The rows below fall into families. The same turns and mirrors carry the whole set onto itself and the rows of a family onto each other. For each named row, which other rows are in its family? Write them in the order they are listed.
These 28 rows form 7 families of 4 rows each.
k_906: -0.29  0.19 -1.65 -1.64 -0.04 -0.49 -2.46 -2.95 -1.58  0.59
k_546:  0.31  2.45  0.30  1.65 -0.18  0.81  1.03  4.26 -0.26  2.51
k_22: -0.22  0.48 -2.14 -1.59  0.15 -0.43 -3.19 -2.83 -1.48  0.82
k_963:  0.51  3.73 -0.96  1.11  0.06  1.11  1.48  4.01  0.98  2.10
k_335:  1.15  3.19 -0.75  1.34 -0.07  0.85  1.39  4.23  0.91  2.27
k_573:  1.27  3.22  0.67  0.20  1.28 -2.16  0.08  3.78  1.31  2.57
k_882: -0.43 -0.01 -1.89 -1.70  0.21 -0.71 -2.58 -2.83 -1.45  1.16
k_694: -1.03  0.42 -2.46 -3.29 -1.02  0.96 -3.68 -1.27 -1.11  2.81
k_727:  0.99  2.89  0.51 -0.09  1.02 -2.04  1.02  3.89  1.15  2.80
k_288:  1.54  2.63  0.58 -0.12  0.24 -2.19  0.56  3.63  1.76  3.51
k_659: -0.21  0.24 -1.60 -0.65 -0.13  0.29 -3.25 -2.79 -0.70  0.18
k_535: -0.39  0.78 -2.48 -3.57 -1.46  1.17 -3.63 -0.75 -1.20  2.35
k_364:  0.30  3.04 -0.59  2.28 -0.06  1.07  0.83  3.60  1.30  2.06
k_621:  1.39  3.03  0.23 -0.10  1.32 -2.14  0.26  3.87  1.74  2.94
k_45:  1.68  2.92  1.14 -0.43  0.41 -1.36  0.57  3.79  1.89  3.03
k_312: -0.44  0.42 -2.87 -2.78 -2.19  1.63 -2.90 -1.30 -1.20  2.37
k_989:  0.84  3.80 -0.58  0.74 -0.08  1.37  1.28  4.02  1.04  2.19
k_693:  0.60  3.29 -0.46  1.73 -0.11  0.87  1.94  3.39  0.73  2.49
k_454: -0.38  0.56 -1.95 -1.69  0.54  0.24 -2.76 -2.75 -1.32  0.08
k_283: -0.53  0.97 -2.56 -3.35 -1.84  1.35 -2.90 -1.50 -1.45  2.10
k_132:  1.80  1.58  1.08 -0.36  0.36 -1.51  1.03  3.74  1.62  2.22
k_398: -1.10  0.70 -1.46 -3.73 -1.51  1.47 -3.38 -1.19 -0.83  2.86
k_673:  0.56  3.56  0.23  1.92 -0.16  0.63  1.16  3.61  0.75  2.06
k_191: -1.46  1.87 -2.85 -2.85 -1.21  1.09 -3.71 -1.37 -1.19  2.74
k_860: -0.02  1.19 -2.54 -1.95  0.03 -0.11 -2.82 -3.14  0.16  0.52
k_911: -0.12  0.55 -2.55 -3.15 -2.10  1.48 -3.06 -1.20 -1.62  2.61
k_931:  0.69  2.50  1.01 -0.81  0.89 -1.61  0.63  3.57  2.15  3.51
k_308: -0.67  0.17 -2.46 -1.55  0.02  0.31 -2.69 -2.73 -0.69  0.16

The rest of the family of k_454: k_288, k_535, k_693
The rest of the family of k_398: k_659, k_364, k_931
The rest of the family of k_673: k_694, k_45, k_308
The rest of the family of k_283: k_22, k_335, k_727
The rest of the family of k_911: k_906, k_963, k_621
The rest of the family of k_132: k_546, k_191, k_860

The rows below fall into families. The same turns and mirrors carry the whole set onto itself and the rows of a family onto each other. For each named row, which other rows are in its family? Write them in the order they are listed.
These 32 rows form 4 families of 8 rows each.
k_609:  1.34 -1.29  0.35  1.26 -0.59  0.44  0.47  2.44 -1.68 -1.82  2.39  2.90  0.31  1.57  0.94  2.03  1.51
k_769:  2.43  0.40  0.12  1.06  1.14 -0.20  0.30  0.61  3.69  0.16 -0.96  2.10  1.66  2.84  2.54 -1.07 -0.64
k_125: -2.64 -1.65  2.73 -0.59  0.08  0.03 -1.94 -1.11 -2.69  0.76  0.10 -1.89 -0.63 -1.29 -1.55  2.54 -0.83
k_940: -1.93 -1.84  1.38 -0.23  1.97 -0.03 -2.75 -1.20 -2.22  0.30  0.43 -2.19 -1.04 -2.06 -0.88  1.92  0.56
k_37:  0.38 -2.03 -0.22  1.49 -0.10  1.17  1.47  2.63  0.13 -1.68  2.13  2.02  1.73  2.94  0.22  1.90 -0.04
k_569:  2.69 -1.76  1.04  1.05  0.04  1.87 -2.84 -2.61 -2.13  1.43 -0.76  0.29  0.76 -0.52 -2.78 -0.23 -0.16
k_792:  1.47  0.13  0.91  1.27  1.65  0.23  1.08 -0.47  3.92  1.07 -0.40  1.69  1.03  1.49  3.80 -1.31 -0.76
k_554: -0.07  1.75  2.03 -2.46  1.84  1.27  1.78 -0.74  0.80  2.11 -2.03 -1.81 -1.53 -2.58  1.08  2.51  0.18
k_933:  1.05 -0.84  0.04  2.06  0.14 -0.01 -0.30 -0.52  4.45  0.02 -0.68  2.00  0.48  0.69  3.57  0.24 -0.19
k_169:  2.88  0.91 -1.10 -2.37  1.80  0.14  1.08  0.77  1.66  0.99 -1.80 -2.24  1.78  2.36 -1.81  0.30 -0.77
k_758:  1.23  1.60  3.16 -1.98  1.09  1.90  0.96 -0.71  2.03  1.17 -1.71 -1.68 -2.79 -1.09  0.05  2.43 -0.13
k_228:  2.87 -2.31  0.37  0.60 -0.43  2.72 -2.30 -0.43 -1.91  1.77 -0.73 -0.05  1.62  0.49 -2.49 -0.33 -0.21
k_139:  2.75  0.45 -0.70 -3.14  1.55  0.70  2.42 -0.55 -1.08  0.01 -1.02 -2.61  2.02  2.38 -1.85  1.20  0.61
k_166:  3.17 -0.53 -1.34  1.43 -0.52  1.56 -2.08 -0.57 -2.11  2.10 -0.54 -0.69  1.05 -1.02 -2.25 -0.49  0.10
k_994:  0.42  1.21  3.27 -2.59  1.22 -0.63  1.49 -1.63  1.14  2.34 -2.90 -2.39 -1.51 -1.11  1.19  2.15 -0.68
k_195:  1.04 -2.26  0.86  1.66 -0.49  1.25 -0.30  2.07 -1.25 -1.57  1.96  2.88  2.40  2.32  0.22  2.10 -0.07
k_159:  2.20  0.75 -2.06 -2.34  1.87 -0.05  2.43  0.44  0.07  0.68 -2.44 -2.14  0.93  1.56 -1.74 -0.02  0.98
k_803: -2.08 -2.61  1.15 -1.28  0.45 -1.11 -2.44 -1.56 -0.36  1.37  1.37 -2.55 -0.89 -0.97 -0.92  1.84  0.35
k_579: -0.73  2.02  1.46 -0.69  1.61 -3.79  2.06 -1.55  0.53 -0.23  0.96  0.59  2.51 -0.97  3.11 -0.92 -0.10
k_436:  0.93  1.23  2.02 -2.94  1.36  0.78  1.78 -1.87  1.73  2.25 -3.21 -0.99 -2.29  0.00  0.74  1.79 -0.24
k_426:  0.78 -0.75  4.17  3.66 -0.90  0.01  2.15 -1.72 -3.10 -0.80 -0.37  2.16  0.56 -0.14  0.89  1.66  0.21
k_137:  0.57  0.39  2.96  2.89  0.33  0.10  2.82 -2.73 -3.12 -0.32 -1.23  2.61  2.42  0.11  1.43  2.45  0.24
k_533:  0.50  0.83 -1.00  1.42  0.55  0.63 -0.02  0.25  3.65  0.15 -0.40  2.38  1.21  1.94  2.89 -1.01  1.11
k_786:  3.24  0.44 -1.95 -2.41  0.85 -0.21  1.14  0.35  0.15  0.68 -0.70 -1.41  1.61  2.32 -2.99  1.26 -0.59
k_864: -0.28  1.56  3.66  3.11  0.39 -0.93  1.55 -2.28 -2.77 -1.38 -0.36  1.88  1.26 -0.64  1.06  2.60  1.62
k_950: -1.69  1.32  2.14  0.88  1.20 -4.01  2.08 -2.00  0.00 -0.89  1.04 -0.97  2.40 -0.13  2.48  0.72 -1.72
k_274: -1.15  1.73  2.19 -0.61  0.60 -4.29  2.34 -1.45  1.29 -0.12 -0.34 -0.17  2.19  0.14  3.16  0.85 -1.51
k_514: -1.71  0.67  0.78  0.58  1.14 -4.70  1.84 -1.39  0.16  0.03  0.88  1.03  2.29 -0.44  1.54 -1.10 -1.86
k_165: -1.33 -0.25  4.95  2.40 -0.41 -0.82  1.27 -1.84 -2.99 -0.81 -0.61  2.36  0.87 -0.48  1.03  2.03 -0.06
k_175:  1.10 -1.07  0.82  0.68  1.00  0.89  1.28  2.65 -0.91 -3.21  1.84  2.38  0.28  2.05  0.98  2.51 -0.64
k_221: -2.84 -1.03  1.88 -2.30  0.82 -0.30 -1.89 -1.87 -1.36  0.41  0.94 -1.99 -0.54 -1.75 -0.81  2.64 -1.17
k_957:  1.92  0.15  0.33  1.13 -0.30  1.71 -1.57 -2.27 -2.26  3.23 -0.51 -0.27  1.16 -0.05 -2.76 -1.58 -0.62

The rest of the family of k_864: k_609, k_940, k_554, k_166, k_159, k_579, k_533
The rest of the family of k_228: k_769, k_125, k_169, k_994, k_195, k_274, k_165

The rows below fall into families. The same turns and mirrors carry the whole set onto itself and the rows of a family onto each other. For each named row, which other rows are in its family? Write them in the order they are listed.
These 16 rows form 4 families of 4 rows each.
k_260: -0.38 -0.39  3.49 -1.02  4.67 -3.05 -0.82  0.89  0.45
k_53:  4.39 -0.86  1.13  1.50  2.97 -5.84  1.03  2.63 -0.88
k_171:  0.11 -0.37  5.50  0.75  2.81 -1.92 -0.77  0.94  0.26
k_870:  2.93 -1.69  0.06 -1.95  2.80 -4.29  0.85  2.43 -0.24
k_292:  1.68 -0.69 -2.22  1.22 -0.95 -4.48  0.46  2.39  1.86
k_958:  2.70 -0.54 -0.07  2.65 -0.79 -5.95  1.31  3.49  1.30
k_118:  2.41 -0.98 -0.03 -0.98  3.49 -6.27  0.98  3.07  0.34
k_741: -1.43  0.07  0.70  1.78 -0.58 -1.46 -1.44  0.41  2.43
k_201: -0.29  0.83  3.07  4.39  0.80 -2.18 -1.59  0.09  1.31
k_878:  0.03 -0.91  3.02 -1.37  3.16 -1.23 -1.10  0.49  0.35
k_425: -2.45  0.77  1.80  2.19  0.99 -2.59 -1.54  0.45  2.67
k_955:  0.32  0.18 -1.63  2.32 -0.31 -5.76  0.29  2.47  2.66
k_724:  1.78 -0.38  4.53  1.28  4.32 -2.75 -0.69  0.67 -0.91
k_821:  3.60 -1.36  2.93 -0.46  3.03 -5.08  1.38  3.09 -0.72
k_889: -0.74  0.49  2.57  3.91 -1.32 -2.78 -0.73  1.30  2.31
k_486:  2.21  0.36 -0.31  4.70 -0.50 -5.22  0.24  2.06  1.41

The rest of the family of k_486: k_53, k_201, k_724
The rest of the family of k_870: k_292, k_741, k_878
The rest of the family of k_955: k_260, k_118, k_425

The rows below fall into families. The same turns and mirrors carry the whole set onto itself and the rows of a family onto each other. For each named row, which other rows are in its family? Write them in the order they are listed.
These 28 rows form 7 families of 4 rows each.
k_231: -0.30  2.42  0.42 -3.09 -2.39 -1.80 -0.95  1.60  2.69  1.28
k_901:  0.81 -0.72 -2.65  2.86  1.70 -1.94 -1.25  2.62  0.88  0.06
k_479:  4.16  0.01 -0.53 -0.79 -2.08  0.71 -1.43  3.92  4.03 -0.55
k_24:  2.90 -2.17 -1.46 -0.69 -3.53 -0.56 -1.53  1.22  5.27 -0.45
k_78:  4.00 -0.14  0.98  1.88  0.64 -0.83 -0.86  3.70  5.71 -0.88
k_15: -2.11 -1.05 -2.15  1.87  0.14 -2.37 -3.44  0.81  2.89 -1.39
k_16:  4.38  2.75  0.79 -0.03 -0.82 -0.66 -1.65  3.02  5.64 -0.54
k_666:  2.44  2.25  0.90 -1.30 -2.24 -1.33 -2.12 -0.82  4.95  2.52
k_945:  3.45 -1.66  0.53  0.18 -2.61  0.27 -0.96  0.92  5.48  1.78
k_128: -0.25  0.65 -2.93 -0.35 -3.16 -0.35 -3.83  1.14  3.33 -1.42
k_207: -1.81  1.73 -2.38  0.18 -1.15 -2.33 -4.24  0.11  2.80 -1.05
k_900:  2.82  4.01  1.46  0.46  1.26 -2.76 -2.02  1.86  5.06 -0.14
k_149:  0.75 -3.93 -0.62  1.80  0.41 -3.09 -1.25  0.70  4.80 -0.41
k_92: -0.48  0.64 -0.02  0.25  1.00 -5.14 -2.55 -1.34  4.01  0.44
k_650:  0.79 -1.33 -0.06 -1.93 -3.11  0.07  0.14  3.35  3.31  0.58
k_31:  0.42  2.89 -2.47  1.17  1.25 -2.78 -2.22  1.25  0.41  0.63
k_502:  2.42  1.13  1.65  2.31  2.73 -2.92 -1.21  2.50  5.17 -0.51
k_861:  1.51 -2.90  1.32  2.10  0.73 -1.97 -0.76  0.37  4.99  1.88
k_230: -2.15  0.73  1.12 -0.90  0.80 -3.82 -0.60  1.24  2.25  1.35
k_247:  2.07 -2.70  0.28  2.08  1.92 -1.51 -0.79  3.81  3.63 -0.64
k_403:  0.33  1.83  1.01  0.90  3.26 -4.05 -2.23  1.50  2.73  0.28
k_560:  0.51  1.05  1.63  0.66  1.02 -3.62 -1.89 -1.29  4.44  2.55
k_832:  2.26  2.94 -3.22 -0.26 -1.60 -0.63 -2.18  2.13  1.00  0.33
k_144:  2.39  4.43  0.09 -2.08 -0.73 -1.79 -2.74  1.63  3.13  0.43
k_124:  1.62  2.34 -1.01 -2.28 -2.94 -2.63 -2.90 -0.81  4.52  0.40
k_485: -0.60 -2.10 -2.74  1.43 -1.91 -0.43 -3.06  1.90  3.47 -1.79
k_565:  2.62 -0.68 -3.33  1.41 -1.14  0.22 -1.21  3.36  1.44 -0.19
k_146: -0.99 -2.98  0.65  0.28  0.14 -1.99  0.57  3.02  2.92  0.60

The rest of the family of k_92: k_24, k_149, k_124
The rest of the family of k_31: k_901, k_832, k_565
The rest of the family of k_231: k_650, k_230, k_146
The rest of the family of k_78: k_16, k_900, k_502
The rest of the family of k_128: k_15, k_207, k_485

The rows below fall into families. The same turns and mirrors carry the whole set onto itself and the rows of a family onto each other. For each named row, which other rows are in its family? Write them in the order they are listed.
These 27 rows form 9 families of 3 rows each.
k_46:  1.72  4.75 -0.73  1.46 -1.22  0.57  2.75  2.74 -2.57 -2.33  0.05 -0.16  2.10  0.31  2.00  0.59 -1.03 -0.03
k_630: -1.30 -2.80 -0.69  1.74  1.21 -0.95  1.97 -0.89 -1.46  1.58 -0.18 -1.62 -0.13 -3.21  0.35  0.05  1.54  3.91
k_115: -2.66  2.06 -0.47  0.23 -2.74  0.04  0.23 -2.66 -0.47  1.07 -1.29  2.80 -0.98 -1.42  2.21 -1.98  3.16 -0.77
k_830: -2.42 -1.33 -0.05 -0.71 -1.21 -0.37 -0.36 -1.45 -0.92 -0.19 -0.79 -2.14  0.37 -5.42  2.04 -0.93 -0.25  3.78
k_415: -2.80  0.47 -1.12 -2.69  0.06 -1.57  3.85 -2.14 -2.91 -0.30 -2.07 -1.73 -0.17 -3.05  2.25 -2.14  0.69 -0.19
k_396: -0.62  2.92 -1.50  0.07 -2.47 -2.10  3.39 -0.17 -2.44 -0.55 -2.03 -3.00  1.76 -2.52  3.31 -0.05 -0.72  3.62
k_394:  0.88  2.10 -0.50  1.24 -0.02  2.57  1.85  3.49 -1.16 -0.61 -0.27  2.40  1.65  0.04 -0.87 -1.72 -0.12 -0.57
k_305: -1.54  2.46 -0.43 -1.46  0.32  0.44  2.54 -1.18 -2.96 -1.62 -0.30  1.40 -0.56 -0.37  2.11 -1.61  1.55 -3.98
k_467: -0.66  2.03  0.09  1.97 -1.77 -1.82  0.02 -2.34 -0.88 -1.27  1.58  4.70 -0.77 -0.89  2.66  0.29  2.29 -1.13
k_327: -1.72  1.34  0.71  0.50 -1.57  1.61 -2.59 -1.86 -0.79 -1.45  1.45  2.09 -0.87 -2.18  2.53 -0.06  1.97 -1.46
k_831: -2.10 -0.19  2.64  0.79 -0.48 -4.20  1.11 -1.12 -1.28 -0.08  0.26 -2.62  0.60 -3.58  3.31 -2.54 -0.01  1.99
k_44:  1.99  0.69 -0.25  2.30  0.83 -0.47  2.58  3.67 -1.74 -2.09  1.19  2.17  2.10 -1.20 -0.27  0.02 -1.74  1.58
k_810: -1.46 -0.75 -0.10  2.31  0.34  0.01 -0.15 -2.58 -1.08  1.09  1.51  1.54 -1.68 -0.97  1.31  0.50  3.95  0.03
k_180: -1.07  4.97 -0.82  0.70 -3.44 -1.13  1.18 -2.50 -1.97 -1.14 -0.41  0.66 -0.14 -0.34  4.56  0.61  1.85 -0.51
k_884: -1.49  1.72 -0.10 -0.28 -1.81 -0.03  2.75 -1.87  0.32 -0.70 -2.46  0.93  1.24 -4.52  3.79  1.29 -1.15  4.54
k_927:  0.87  2.71 -0.68  2.85  1.80 -0.17  2.25  2.80 -3.76 -0.81  1.92  0.38  1.70 -0.10 -0.57 -0.78 -1.82  1.81
k_777: -1.14  2.00  3.26  1.90 -0.45 -2.26 -0.70 -0.81 -0.98 -1.24  2.29  0.95 -0.15 -0.78  3.38 -1.90  1.48 -2.38
k_610:  1.01  2.71  0.40  0.75 -0.23  2.27  2.91  2.16 -0.01 -2.01 -0.97  2.30  2.38 -2.25  2.15  1.73 -2.32  2.60
k_427:  0.78  0.25  0.50  0.85  0.81  2.85 -0.24  3.54 -1.22 -2.23  1.17 -0.11  1.79 -2.57 -0.10 -0.37 -1.66  0.98
k_321: -1.71  3.70 -0.36  2.52 -0.85 -1.46 -0.20 -2.91 -3.04  0.00  2.21  2.52 -1.15  0.24  2.15 -0.56  2.04 -0.61
k_602:  0.58  0.69  2.99  2.00  1.45 -1.80  1.36  3.29 -1.47 -1.58  1.79 -1.31  2.04 -1.47  1.33 -2.04 -1.74  0.25
k_219: -0.82  3.55  0.60  0.73 -1.76  1.50  0.96 -1.95  0.51 -1.57 -0.71  4.13  0.27 -1.95  4.26  1.74  0.48  0.47
k_458: -0.18  1.03 -0.96 -1.61  1.69  0.51  4.53  2.21 -3.37 -1.70 -1.01 -0.95  1.37 -1.44  0.37 -1.85 -1.10 -1.11
k_743:  1.09 -1.14 -0.27  2.95  2.37  1.60  1.30  2.12 -1.61 -0.04  1.81  0.67  0.39 -0.54 -0.87  0.35  1.24  0.75
k_170: -1.60 -0.26 -1.36 -0.41 -1.31 -0.63  3.08  0.59 -1.06  1.45 -2.97 -1.34  1.39 -3.70  0.44 -2.44 -0.35  4.20
k_279: -2.39  1.08 -1.41  1.30 -0.51 -3.50  2.24 -2.05 -3.43  1.11 -0.21 -1.91  0.26 -3.27  1.55 -1.25 -0.42  4.61
k_643: -1.62 -0.91 -1.11  0.54 -1.48 -4.03  2.64 -1.75 -1.19  0.07 -1.16 -0.13  0.50 -4.47  2.21 -0.53 -0.20  4.65

The rest of the family of k_327: k_830, k_427
The rest of the family of k_219: k_884, k_610
The rest of the family of k_321: k_927, k_279
The rest of the family of k_170: k_115, k_394
The rest of the family of k_810: k_630, k_743
The rest of the family of k_415: k_305, k_458
The rest of the family of k_602: k_831, k_777

